Rows are one point carried round by a steady rotation, each followed by how many steps it has turned.
The counts run from 0 to 580.
[139 111 148 159 115 193 133  75 144 134 161 132 139  77 163 103 145  83
 112  93 111 142 134 131 121 152 111 134 170  91 124 164 102 132 164  91
 124 118]  3
[161 110 130 145 102 112  84 125 185 151 100 127 119 120 115 102 155 139
 131  92 119 144 117  84 118 161 127 166 136  81 133 133 137 138  56 131
 111 126]  533
[106 167 126 179 122 106 122 135 148 162 158 127 171 131 161 126 143 119
 104 161 175 154 127 160 185 108  90 134 139 128 140 136 122 162 177 106
 151 100]  281
[100 115 134 166 126 141 146  94 124 157 169 124 149 116 186  99 109  89
 101 102 124 171 153 119 122 133 141  91 142 117 118 147  91 125 134  73
  95 101]  10
[130 126 126 125 145 145 160 124 106  67  96 100 117 196 124 146 105 150
 137 132 154  77 121 114 120  83 130 167 107 127 152  92 169 121 140 166
 136 134]  452
[ 97 134 118 113 142 106 171 140  80 109 113 100 114 191 109 156  88 161
 138 148 141  92 132 127 126  92 158 118  83 157 124 101 151 123 122 167
 123 134]  436
[ 81 140 133 102 122 140 177 145  79  90 144 123 112 153 137 177  93 139
 123 170 139 103 152 144 149 112 132 101 117 174 127 120 113 100 185 123
 139 135]  88
[122 131 125  77 181  94 130 143 123  87 102 122 128 174 138 107 126 144
 127 107 155 107 125  95 103 125 160 107 110 111 156  90 146 111  58 149
 127 134]  153
[100 138 141  85 118 138 179 136 106  91 110 139  81 138  87 176 142 163
 160 159 117  98 142 158 134  99 146 110 102 170 106 111 145 134 132 160
 154 131]  433
[132 135 144 138 101 139 114 159 197 139 110 147 103 102 159 120 192 131
 116 113 137 175 125 106 148 125 103 144 134 110 130 132 132 126  70  96
 111  76]  536
[122 142 128  84 142 112 166 122 115  77 133 141  90 152  74 168 131 120
 162 163 118  94 132 143 123 150 155 104 126 149 124 108 134 138 140 171
 179 172]  109
[146 136 115 199  97 132  94 128 145 175 118 105 156 123 136 133 120 134
 110 148 162 126 113 131 165 106  88 199 134 123 139 130 137 149 169 115
 114  98]  259
[114 126 121 141  99  96 104 151 149 179  88 114 104 125 121 116 147 170
 122 115 131 148 118  98 135 108 134 141  98 134 117 115 137 136  56 133
  87  78]  215
[151 117 137  87 159 154 132 140 139  65  92 127 116 151 177 112 149 142
 125  88 145 108 120  88 118 105 124 148 132 114 161 103 150  92  83 133
 103 108]  168
[143 121 141  58 165 137 138 154 124  60  79 132 142 125 156 117 159 165
 131 110 139  92 120 109 111 124 126 125 136 111 159 110 158 110  90 151
 142 143]  155
[128 129 148  87 151 145 144 170 160  94  89 129 151 124 167 104 176 166
 132 126 163 129 118 117 154 124 116 136 121  83 158 120 164 134  69 129
 147 119]  501
[107 103 134 165  92 160 136  88 113 137 176 115  82 129 116 155  83  86
 122 123  82 140 156 122 109 147 145 107 146 153  98 146  86 114 172 102
  99 124]  44
[157 130 143 129 149 151 141 121 160  64 105 126 114 181 123 142 155 118
 156 107 154  90 116 107 125 101 122 175 122  97 162  93 174 123  94 159
 141 130]  480
[ 96 140 117 101 147  92 164 151  99 108 102 110 121 183  98 147 108 164
 153 148 145  95 127 125 131  90 162 108  93 147 135  99 162 139  93 170
 147 134]  448
[124 118 136 108 155 134 121 101 108 123 165 129 186  93 164  96 122  98
 105 114 107 127 131 131 117 186 128  91 167  99 136 162  90 132 176 108
 145 160]  336
[ 87 101 122 139 111 109 136 112 105 178 161 118 159  98 147 102  99 119
 107 120 101 156 161 122 114 163 152  72 134 117 105 165  88 123 122  93
  98 126]  23
[174 107 140  82 118 173  97 156 145 110  64 121 119  90 140 109 175 184
 122  93 120 114 111 103 119 128 107 169 130 112 143 124 145 121  83 129
 104 103]  195
[113 111 113 112 128 144 146 108  60 110 117  93 107 166 109 148  63 156
 125 129 119  75 127 109 100 104 163 127 106 164 123 119 129 105 153 150
  86 126]  413
[ 97 120 128  94 126 164 155 127  61  84 127 101 105 150 128 154  76 154
 117 138 124  82 140 122 120  94 150 129 111 181 123 108 127  94 166 132
  91 115]  412
[113 133 130  66 159 120 159 149  82  61 117 119 141 160 126 152 121 159
 134 169 140  75 135 143 131 139 139 100 128 139 153 115 145 120 153 155
 166 165]  115
[141 156 132 154 130 113 119 107 170 162 170 155 155  94 124 124 154  82
 133 138 124 144 120 170 148 164 105 120 162 106 129 144 106 170 170 123
 190 156]  302
[143 141 109 172 104 105  88 115 150 178 131 111 181 115 106 114 133 136
 129 160 142 116 107 147 151 152  95 170 146 107 140 150 128 177 158 132
 162 140]  273
[112 121 132  78 131 140 161 149  71  84  86  95 140 145 100 146 111 184
 148 168 127  65 126 137 133 108 145 126 105 138 140 121 159 137 138 162
 149 145]  438
[ 94 106 137 130  94 161 152 119  91 137 161 112 127 100 168 136 105 127
 106 135 106 145 163 133 134 145 132  98 140 141 115 159  89 106 179  76
 102 110]  37
[125  98 130  87 108 178 147 106  66  96 132 117 108  90 132 142  91 144
 118 123  85  97 141 133 109 147 146 109 135 162 120 139 109  96 177 112
 108 133]  388
[137 134 147  77 161 136 154 153 161  67 110 152  73 140 146 132 172 124
 140  92 144 141 124 111 119 103 132 120 124 127 134  92 149  99  67 143
 137 108]  162
[109 112 108 137 111 129 134 105  69 104 141  93 123 168  99 162  51 122
 131 156 113  78 140 114 107 142 153 128 128 154 125 126 118 115 182 149
 118 159]  79
[127 143 127 143  90 133 115 161 143 161  90 106 130 106 159 128 149 179
 104 125 152 142 125 132 163  89 103 170 115 143 133 125 144 136 109 108
  90  60]  230
[135 128 139  82 136 167 165 145  83  70  93 106 127 143 110 161 115 177
 145 161 140  66 132 140 142  96 130 154 117 145 148 107 153 126 155 155
 139 134]  439
